In the data rows, the value 128 means zero.
Here are some points, one per row:
[115 159 141  90 168 172  99 119 111 126 152 127  96 127  20 117 120 129
 140 108  87 108 144 101 163 120 147  96 135 133 111 110 111 198  86 146
  90 157 197 122  94 159 119 113  75 151 193  50  11 115 187 154 129  94
 136 126 104 166 190  95 154 255  70  82]
[189 161 141 136 207 147 103 118 174  88  61 140 145 143 176  87 151 152
 147 197 129  89 167  57 136 157 186 146  99 175 129 136 169 112 156  62
 147 157 122 134 204 215 138 153 204 110 161  84 139 112  72  97 155  95
  95 100 150 168 153 129 113 105 109   0]
[ 81  88 148  95 153  77 182 149 113  70 105 135 147  98 170  84  96 145
 113 148 162 129 115  43 164 136 159  90 123 151 126 128 107 164 200 205
 148  99 142 110 169 186 107 101 146 142 147 159 167  38 213 196 125 158
 166 164 124   0 128 108 157 163 181 121]
[177 180 141 108 166  97 135  85 129  45 186 130 103 132 159 151 117 113
 127  48 169  95 228 175 158 147  84 156 119 185 113 145 182 117 125 198
  87 149 195  51 100  69  89  79 121 174 118  43 139  89 110 172  76 127
 125  32  83 124 148 129 164  43  82 121]
[ 84 141 108 186 122 140 172 140 173 105 106 116 162 137 152  48 245 178
 111  77 146 103 186 142 141 151  97 174 153 120  97 110 137 201 144 136
  94 141 174 115 113 111  81 158 139  42 143 160 135 135 142  89 131 160
 128  83 112 142  87 200  23 234 119 215]
[123  83  79  77  92 150 160 113 185 140 159 132 131 189 204  95 126 210
 103 124 163 138  74 191  84  92 152 167  50  93 144 147 108 120 107 132
  94 147 113  92 105 189 167  90  82 119  90 190 142  84 145 163 179  14
 114  69 151  92 130  72 182 173 134 135]
[123  39 105 209 148 104 101 146 136  94 100 140 123 159 142 166 138 135
 104 134 102 133  19  79 212 141 198 107 111 148 131 145 152 102  79  92
 201 132 154 125  93  52  86 161 128 200 163 138  93 182  69 213 157  90
  97  64 134  86 115  92 123 138 126 171]
[ 69 151 185 186  93  64  84 109 102 136 128  92  97  97 178 123 109  94
 154 158 101 100 130 114 112  52 109 118 145  85 161 119 116  91 155  64
  78 124 148  88 183 161 109 201  69 152  18  57 124 164 202 165 119 162
  57  68 163 146 104 161 139 135 157 147]
[154  87 188 191 107 132 185 122  71 117 199 153 115 163 104 136 140 143
 113 110 141 110  98 135 148  75 105 253 149 117  85 126 102  77 112 151
 161 103  47 107 110  99 136 214 147 128 200 124 168  29 176  92 114 144
 131 142  90 172 120 101  38 172 127  94]
[157 135  88 110  64 192  69 125  99 228 138 100 170 155 150  57 111  75
 202 105  72 142 180 170 129 133 131 162 125  95 178 101 188 203 109 123
 170  72 160 133 141  86  98 157 105 138 154 137 153 132 134 136 157 181
 126 114  77  78  90 100 160 115 224  70]
[187 101 114 149  72  88 163 150 165 133 145  95 164 124 153 172 176 141
  88 104 174 115 194 139 137  93 195  99 192 113 115  98 161 121  85  91
 202  88 103 105 226 205  99  68 126 183 127 178  63 179 134  36 138 165
 126 143  71 158 158  57 124 112 101 143]
[201 121 179 123 168 154  92  98 150 129  54  98 144 184  87 182  83  95
 105 183 105 122 255 145  96 165 179 140 164 106  89 111  63 113 128 126
 124 174  96 114  58 138 194 129 110 135  64 157  97 101  97 165 113 163
 157 154 167  85  93 100  78 136 192 214]
[ 88 111 110  67 151 118 141 131  71 184  45 202  89  98  61 105 159 171
  93 115 205 113 135 190 152 124 130 123  85 113 175 126 148 128  83 150
 144 138 121  48 105 171 157 218 144 181 140 136 104 119 104 144 122 157
 139 148 122 177 156 190 149  48 136 159]
[176 167  54 175 148 149  96 134  75 147 159 129 123 148 176 183 128 161
 206 178 135 115  21 201 104 195 143  61 164  99  40 107 135 147 147 180
 137 127 113 106 120 162 158 161 155  63  63  60 124 129 126 144 135 167
 172 182  96 110 138  88 108 100 111 164]
[112 177  95 135 124 153 107 140 145 109 172  54 165  74 119 112 140 173
  64 209 139 118 180 168 217 109 133 112  46  71 154 128  45 106 112 118
 118  98 100 130 161  47 140  70 158 118 151 121 124 139 130 121 182 139
  99 176 135 108 204 137  96  91 126 129]
[ 67 137 126 121 179 163 204 113 175  73 118 197  50 170  85 141 224 136
 213 167  87 203 155 121  99 110 132  89 129 120 100  70 103  67  89 130
 155 121  72 166 160 103  72  52  51 155 118 113 178 143 155 147 137 134
  87 142 137 171  78 121 151  72 158 120]
[109 151 110 147 128 140 125 138 173 137  52 137 164 139 122 127 109 154
   0 160  90 127  64 222  55 169  95 150 190  98 105 113 146  84 180 130
 113 128 100 156 123  70 108  92 123 140  97 119  55 134 139 171  36 161
 178 143 131 120 125 137 130 132 135   0]
[131 151 148 137 133 145 149 152  95 137 155  86 164 107 140 168 224 130
 158  43  76 110 108  47 142 141  60  92 110 141 173 184  93 188 185 126
 193 112  79  77 114 153 243 129  86 138  26 189 124 189 171 170  95 111
 123 127 127 164 132 145 100  95 132  73]
[138 106  53  79 125  82 134  98 107 126 131 149 112 124 110 162 180  19
  96 164 141 167 123 107 130 146 107 201 108 128 143 177 204 174  95  48
 152 110 151 146  93 121 120  95 150 108  83 107 153  95 179 165 156 193
 126 181 184 133 166 153 147 178  62 132]
[223  47 193  78 149 112 124  58  99 145 144 127  94 115 108 106 123 182
 186 129 172  55  87  98 131 117  38  96 100 165 130  99 141 113  82 138
 100 219 152 131 111  58 114  49 111  81  95 137 125 158  59  92  76 210
  84 138  77  87 161 153 153 210 124  84]
[ 92 100 174 104 130 134 165 136 134  88 129 129 183 142 204 190 132 129
 100 117 111 162 121 147 139 121  93  87 169 114 137 106  69 255  13 120
  60 133  96 247 102 157 109 186 174 187 107 132 174 103 101  94 108 125
 104 122 126 131 157 117 149  94 148  96]
[100 147  98 135 116  56 182 125 130 217 140 161 169 175  94  68  42  89
 111  31 134 178 139 110 104 143 150  45  60 157 117 156 106  85  62 130
  94 125  70 101  98 151  90 113 106  97  98 107 148 155 110  83 176 125
 134 103 182  81 136  75  24 118 107  64]
[143  67  90  74 161 117 105 120 142 215 168 154  92 194 148 104  58 156
 117 136  84  90 153  84 158 110 122 117 148 165 156 156 107 168 192 164
 126 128  62 198 142  87 115 109 176  68 164 130  91 133 188 161  93 176
 114  64 125 193 137 136 170  79  67 209]
[114 155 163 124 145 159 155 140 152 210  98 106 138 114  84 128 165   0
 148 181 141 103  71 188 192 150 108 129 113 129  71 155 156  96 177 125
 104 189 131 171 117 149 156  99 153 175 155 176 124 113 158  50  70  75
 126  75 152  88 120 112 117  91 143 171]
[144 127  96 196  70 145 124 148  37  99 176 206  95 175 137 101 144 123
  73 144 102 158 148 104  99 145 108 144 138 130 101 178  26  65 138 155
 127 150 255 158 129 194 132  87 189 155 148 163 124 191  78 140 171 149
 123 116 145 147 142 146 161 105 140 122]
[131 186 107 122  81 220 122 140 151 147  79 113 155 111 113 243  33 227
 135 159 140 167 112 123 109 144 103 110 113 182 115 169 180 106 133 132
 188 170 187 155 144 123 145 126  98 165 150 134 189  82 206  69  92 139
 123  85 185 144 127 157  92 151 146 170]
[119 132 163  73 102 115  51 112 183  17 124  74  59 183 130 158  89 117
 171  32 103 131  78 160 124 167 187 116  62  48 126 155 143 149 180 169
 104 139 124 123 167 123 151 133 152 178 173 170 126 141 123  74 108 175
 154 207 187 136  96 146 100 130 124 127]
[134 151  74 166 166  69 104 183  83 162 121  97  51  43 177 186 118  78
 172 155  90 148 117 153  52  56 181 137 185 165 192  65  32 177 156  92
  80 136 115  25 128  95 153 102  94 128 198 137 196 171 125 116  96 103
 120  89 138 124  93 187 124 137 131  78]
[ 82 151 184 129 171 115 161 211  89 162 205 141 115 135 121 183 114 164
 192 136 142 129 208 140  89 146  99 106 120  46 131 149 218  82 103  72
 143  75 118 152 158 132 101 161 192  95 150 191 134 168  45 226  90  33
 204 130 164  95 148 149 140 196 108 134]
[138 128 133 108 149 155 172 161 130 173  96  69  76 117 255  18 112  93
  95 103 118 149 125 116 140 138 132  70 158 136  92 150 137  82 144 104
 158 117 179 145  98  78 146 162  82 140 123 105 134  97  92  88  95  89
 137 246 142 201 133 108 146 141 128 164]
[ 74 153 186 146 105 120 110 119 199 106 132 217 166  67 117 107 122 139
 180 100 156 133 104 150  97  49 135 169 138 182  97 242 102 154 126  62
 142 113 144 171 123 110 234 137 105  80 180 107  58 135  98 129 169 170
 163 144  73  76  88 128 144  88 113 152]
[158  80 177 171 136 185  87 114 133 147 132 149 170  92 112 131 150 147
 118 123 141 126 107  52  93 109 157 149 122 164 131 156 212 119 153 158
   0 101 114 124 110  96  82 126 132 175 121 144 145 145 147 144 191 108
 197 201 113 201 150 143  86  85 137 161]
[142 136 214  91  16  65 165 105 148 137 146 139 185  85 134 167 149 145
 146 154 141 107 121 156 187 182 174 165 125 155 151 102  69 103 186 131
 175 155 115 164  50 128  46 162 113  79 146  72 137 160 145 115 176  73
 170 170  85 131  52 204 169 129 100 119]
[107 133 141 176 162  94 136 142  81  99 110 140 143 140  71 143 111 100
  56 178 172 203 126  93  97  87 158 123  35  99 145  79 162 184 157 221
 143  66 149 152 155  95 145 117 114  53  73 111 121 147  72  41 108  89
  83 105  99 178  69  78 194 146 159 141]
[115 106  64 135 140 149  76  70 180 107 105 116 111 103  99 111  82  78
 161 141 174 126 124 140 109 159   0 152 150 186 169 113  56 128 154 139
 205 126  86 104 217 141  76 140 181 181 113 113 102 123  72 128 179  49
 133 158 128 150 149 103 122 165 107 178]
[105  81  77  87 134 188 128 124 122  34 137  98 164  85  94 136  98  47
 128  69  99 112  91 133 129 113 130 107 177 118 196  62 181  10  95 121
 127  98 135 152 101 199 144 143 124   0 167 147 122  92 125 126 152 147
 117  95 136 138 155 175 135  98 150 142]
[134 210  92  97  56  69  67 149  94 144 129  86 106  93  17  38 117 205
 117 117  93 121 108  46 106 147 135 178 227 104 111  63 171 143 108  95
 100 117  91 141 116 124 174 146 121 142 123 137 193 113 104 117 128  86
  68 131 121  58 105 105 174  72 122 157]
Along one direction, these points spread out more than along any other. Take the direction at right angles to it along which they spread out most. Go by this last direction. For each point below, how far along it does it lie, from 0 to 99? 50 is the average, and the first point above lies past it. One standard deviation of the points above along it is 16.
[ 67 137 126 121 179 163 204 113 175  73 118 197  50 170  85 141 224 136
 213 167  87 203 155 121  99 110 132  89 129 120 100  70 103  67  89 130
 155 121  72 166 160 103  72  52  51 155 118 113 178 143 155 147 137 134
  87 142 137 171  78 121 151  72 158 120] -> 48
[115 159 141  90 168 172  99 119 111 126 152 127  96 127  20 117 120 129
 140 108  87 108 144 101 163 120 147  96 135 133 111 110 111 198  86 146
  90 157 197 122  94 159 119 113  75 151 193  50  11 115 187 154 129  94
 136 126 104 166 190  95 154 255  70  82] -> 77
[176 167  54 175 148 149  96 134  75 147 159 129 123 148 176 183 128 161
 206 178 135 115  21 201 104 195 143  61 164  99  40 107 135 147 147 180
 137 127 113 106 120 162 158 161 155  63  63  60 124 129 126 144 135 167
 172 182  96 110 138  88 108 100 111 164] -> 37
[119 132 163  73 102 115  51 112 183  17 124  74  59 183 130 158  89 117
 171  32 103 131  78 160 124 167 187 116  62  48 126 155 143 149 180 169
 104 139 124 123 167 123 151 133 152 178 173 170 126 141 123  74 108 175
 154 207 187 136  96 146 100 130 124 127] -> 32
[109 151 110 147 128 140 125 138 173 137  52 137 164 139 122 127 109 154
   0 160  90 127  64 222  55 169  95 150 190  98 105 113 146  84 180 130
 113 128 100 156 123  70 108  92 123 140  97 119  55 134 139 171  36 161
 178 143 131 120 125 137 130 132 135   0] -> 35
[ 82 151 184 129 171 115 161 211  89 162 205 141 115 135 121 183 114 164
 192 136 142 129 208 140  89 146  99 106 120  46 131 149 218  82 103  72
 143  75 118 152 158 132 101 161 192  95 150 191 134 168  45 226  90  33
 204 130 164  95 148 149 140 196 108 134] -> 39
[134 151  74 166 166  69 104 183  83 162 121  97  51  43 177 186 118  78
 172 155  90 148 117 153  52  56 181 137 185 165 192  65  32 177 156  92
  80 136 115  25 128  95 153 102  94 128 198 137 196 171 125 116  96 103
 120  89 138 124  93 187 124 137 131  78] -> 81
[107 133 141 176 162  94 136 142  81  99 110 140 143 140  71 143 111 100
  56 178 172 203 126  93  97  87 158 123  35  99 145  79 162 184 157 221
 143  66 149 152 155  95 145 117 114  53  73 111 121 147  72  41 108  89
  83 105  99 178  69  78 194 146 159 141] -> 48
[144 127  96 196  70 145 124 148  37  99 176 206  95 175 137 101 144 123
  73 144 102 158 148 104  99 145 108 144 138 130 101 178  26  65 138 155
 127 150 255 158 129 194 132  87 189 155 148 163 124 191  78 140 171 149
 123 116 145 147 142 146 161 105 140 122] -> 46
[ 74 153 186 146 105 120 110 119 199 106 132 217 166  67 117 107 122 139
 180 100 156 133 104 150  97  49 135 169 138 182  97 242 102 154 126  62
 142 113 144 171 123 110 234 137 105  80 180 107  58 135  98 129 169 170
 163 144  73  76  88 128 144  88 113 152] -> 52
[131 151 148 137 133 145 149 152  95 137 155  86 164 107 140 168 224 130
 158  43  76 110 108  47 142 141  60  92 110 141 173 184  93 188 185 126
 193 112  79  77 114 153 243 129  86 138  26 189 124 189 171 170  95 111
 123 127 127 164 132 145 100  95 132  73] -> 59
[157 135  88 110  64 192  69 125  99 228 138 100 170 155 150  57 111  75
 202 105  72 142 180 170 129 133 131 162 125  95 178 101 188 203 109 123
 170  72 160 133 141  86  98 157 105 138 154 137 153 132 134 136 157 181
 126 114  77  78  90 100 160 115 224  70] -> 60
[138 106  53  79 125  82 134  98 107 126 131 149 112 124 110 162 180  19
  96 164 141 167 123 107 130 146 107 201 108 128 143 177 204 174  95  48
 152 110 151 146  93 121 120  95 150 108  83 107 153  95 179 165 156 193
 126 181 184 133 166 153 147 178  62 132] -> 58
[114 155 163 124 145 159 155 140 152 210  98 106 138 114  84 128 165   0
 148 181 141 103  71 188 192 150 108 129 113 129  71 155 156  96 177 125
 104 189 131 171 117 149 156  99 153 175 155 176 124 113 158  50  70  75
 126  75 152  88 120 112 117  91 143 171] -> 31
